One turn moves each row of this set onto another row. After a few examples, where does it send each row asked below?
j_767: [ -7  10   5   1 -13   7 -11  10  -5  -7   3 -19  -9   8   4  11 -21 -26
 -18  14 -14 -17  14  15   0  10]
j_818: [  0   9 -10   6   4   3 -13  -4  -6  12 -14  17  -7 -30  23 -18 -12 -32
   0  -8 -25  14  -5   9  -2  26]
j_71: [ 10  -9 -12  15  13  17  -8 -10  -7  26 -10  17   0 -18 -13 -19   4 -31
  -5 -10   0   5 -21  17  -2   4]
j_687: [ -3  21 -30   4 -27   1 -13  20 -10   8  10   4 -10 -16   4   0  -5 -31
 -12  -5   4  43 -32  -5 -10   3]
j_134: [-14  14 -22  12 -24  15   2   5  -2   2   5  -4 -13 -25 -23 -10 -20 -22
  -8   6  -3  35 -14   3   1  12]
j_234: [-10 -10  25   3  -2   5   2  31  -5  -4  19 -10 -16  -1  13  10 -14 -30
 -13  -7 -16  -3   6 -32 -15  16]
j_320: [  4  23   9  -6  16   0 -17  29 -10   3  13   6 -13 -19 -18  17   6 -33
 -22 -17  -8 -19 -21   5 -22  20]
j_936: [  1 -24  -4 -17   4   1  -6  10 -22   4  -9  11 -18   6 -19   4  -8 -47
  -8  -1 -17  20 -41  -6  -2   3]
j_86: [  6  15 -20  16 -41   5 -23   8  10   0 -14  11   0 -18  -9   5 -18 -33
  -5 -20 -10   9  -9 -14 -23  10]
j_972: [  3 -17 -12  -6 -34   7   3  12  -2  14   9  22 -13  -9 -23  -9   7 -30
 -12 -26  10   2 -18 -13 -21 -12]
j_647: [ -3 -21  14  11   9  14  -7  12   6 -12   0  12 -19  -3  18 -11 -19 -23
 -25  -7 -10  11 -26 -11 -15  40]
j_187: [ -6 -25  14   4   3   3 -10  -4   2   4 -10  19   7 -12  16   0 -23 -35
 -23   2 -27   9 -17 -11 -11  31]
j_491: [  7   3   3   1 -21  -3  -7  10  -8   9   8  -2  -4  -9   2 -13  -5 -34
  -6  -6 -13 -56 -17   3  -5  10]
j_407: [ 13 -17  -5  -3   5  18   6   4 -13   8  -3  28 -36  -2 -15  -4   3 -30
   3  -5  -1   3 -41  -2  -2  13]
j_744: [-12  11   1   6  10  10  -5   3  -2  -6   6 -10 -16 -22   4 -18 -21 -23
 -11  -1 -29  33 -11   6  -4  33]
j_649: [  8  -3 -16   3  15   5 -18   7 -18  20  10   1   0   1   2  -4  10 -38
 -18  -9  -3  26 -45   3  -9  -3]
j_517: [  6  21 -33  15 -31  15  -5  -3   2   5  17  -1  -4 -12  -3  21 -11 -22
  -9   6 -20   8 -26 -22 -20  16]
j_581: [ -4  11 -43  10 -24   8  -7   4 -13  15 -13  12  -7 -24   3 -12 -13 -33
  -3   2  -2  15 -12   3   3   1]
j_724: [  4  -9 -27   7 -16  16  11   6  -8  21   4  24  -7  -7  -8  -9   1 -21
  -2   8  -9  23  10   0  -3  27]
j_633: [  0  -7  13   5  -4   4   2  26 -11  10  16   7 -14  -3  32  14  -3 -30
  -5  -8 -13 -17   4 -31 -15  12]
j_823: [ -5 -12 -16  -9 -24  14  11   0 -11  16  21   7  -9   5 -32  -3   2 -30
 -21  -8   0   2 -30 -27 -10  -7]
j_747: [ -1  34  11   3 -23  -6  -8  33 -14  12   8  -1  -2 -17  19  -2  -9 -24
  -9 -12  -7  -9 -44 -13  -9  13]
j_20: [  2  -8 -21 -10 -21   0 -20  38 -10   6  15  27  -4  -6  20   7   1 -27
  -5   1  -3 -17 -42 -10  -9  -2]
j_82: [ -5  17   3  -5  21   5 -10  19 -13   2   8  -2  -9 -18 -30  14  -5 -32
 -23  -4 -18 -27 -14   7 -12  21]
j_207: [ -2  13  -3   7 -19  -5   2  26 -10   8 -12  -3  -3 -39  15 -18 -20 -20
   0  -5 -15 -29 -16   9  -3   8]
j_941: [ -3  -8  -9  -2 -21   4   0  24  -6   8  10  10  -5   0 -17  -6  -4 -29
 -12   0 -11  50   5  -3 -12  24]
j_883: [  4 -36 -11   0 -14   5  -4  27   5   9   9   1  -7 -20  -4 -21  -2 -25
  -4  -7 -14 -30 -16  -8 -17 -17]
j_576: [ -9 -19   7  -2 -12  14   3  13   4  14  32 -11   4  -7 -27  -5  -7 -25
 -12  10 -21 -14 -30 -27 -12  -6]
j_882: [  4   9  12  -8 -24 -17 -16  29  -9   1  26 -15  -1   0   5   2   1 -39
 -17 -12 -14 -27 -35  -7 -18   6]
j_265: [ -8 -15  21   8  -5   6   6  17  -3   6   6   6  -8 -15  12   8 -14 -30
  -3  -5 -20 -17  22 -23 -12  15]
j_284: [  7 -26   4   7   4   5  -1   6   2   2  13  19  -9 -21  36   7  -7 -21
 -22   1 -22  10 -26  -2 -22  29]
j_154: [  4 -11  14   1 -20   7 -17  28   7  16  17  13  -2  -1  -8 -12   5 -32
  -7 -22   1 -14 -36 -30 -19  -7]
j_67: [  0 -15   2   8  13  10  -6   6  -1   4  11 -10  -5 -19 -27 -14  -1 -27
 -15  -7  -7  36 -25  21 -13   2]
j_821: [-12 -17  -5  -1 -22  15  -4  11   3   8   0  25   4 -24 -20  -5 -20 -21
   2  17 -14 -29 -13   2   8   7]
j_333: [  2  23  -5   1   6   3 -14   7 -10   9  13   6 -14 -14  31  -4  -4 -29
 -10  -9 -21  34 -30  -5 -11  29]
j_552: [-16  21  14   4 -16   0   9  24  -9  -2  13 -27  -1 -28  -7  -8 -27 -17
 -12  10 -23  -5 -28  -2  -4  15]
j_96: [  4  -7 -35  -3 -13   5  -4  28 -19  14   3  15 -10  15  10  -8   3 -33
 -10  -1  -4  32  -7 -11  -6  22]
j_992: [  2  28  16   4 -19  10 -13  14  -2  -2  22  -8 -14  13  13  23  -3 -21
 -17   2   1  -7  -4   6  -9  17]
j_380: [ 10 -29   5 -12  -5   1   4   7  -8   6   3  22 -24 -24 -21   8   2 -33
   4  -3 -17  23 -28  13 -15   1]
j_789: [-16  -7  15  -7 -22   8 -14  40   8 -15  27   3 -10  -5 -26   1 -17 -19
 -13   3  -5  10 -36  -8  -9   9]
j_275: [  3  11  -6  -8  20  -6 -16  27 -15   4   1   5  -8 -24 -11  14   2 -37
 -20 -12 -18 -32 -12  14 -18  12]
j_722: [ -5 -32 -29 -12 -23   2   9  13  -9   6  10   0 -12  -9 -25 -11  -3 -32
 -20  -8  -7   0 -14  -7 -15 -19]
j_769: [ -3   3  24   1 -24  -4   0  16   6  -6  28 -19  -7 -16 -22  -7 -10 -25
 -12  -3 -18 -30 -16   7 -14  13]
j_814: [  8  14   8   0 -24  -3 -22  16  -3   3   1   2  -5  -4  23  19  -4 -28
 -11  -4  -6 -16  13  19 -12   4]
j_429: [  1   1 -43  15 -25  10 -10  18   5 -19  -2 -19 -19 -11  -4  -1 -25 -22
 -13  -4 -17   7 -12  -7 -20   9]

j_722 turns into j_972
j_941 turns into j_724
Where do these go?
j_936 turns into j_380
j_154 turns into j_576
j_82 turns into j_275
j_647 turns into j_187
j_882 turns into j_769
j_581 turns into j_687
j_747 turns into j_552
j_649 turns into j_67
j_20 turns into j_789
j_992 turns into j_767
j_265 turns into j_633
j_429 turns into j_86
j_744 turns into j_818

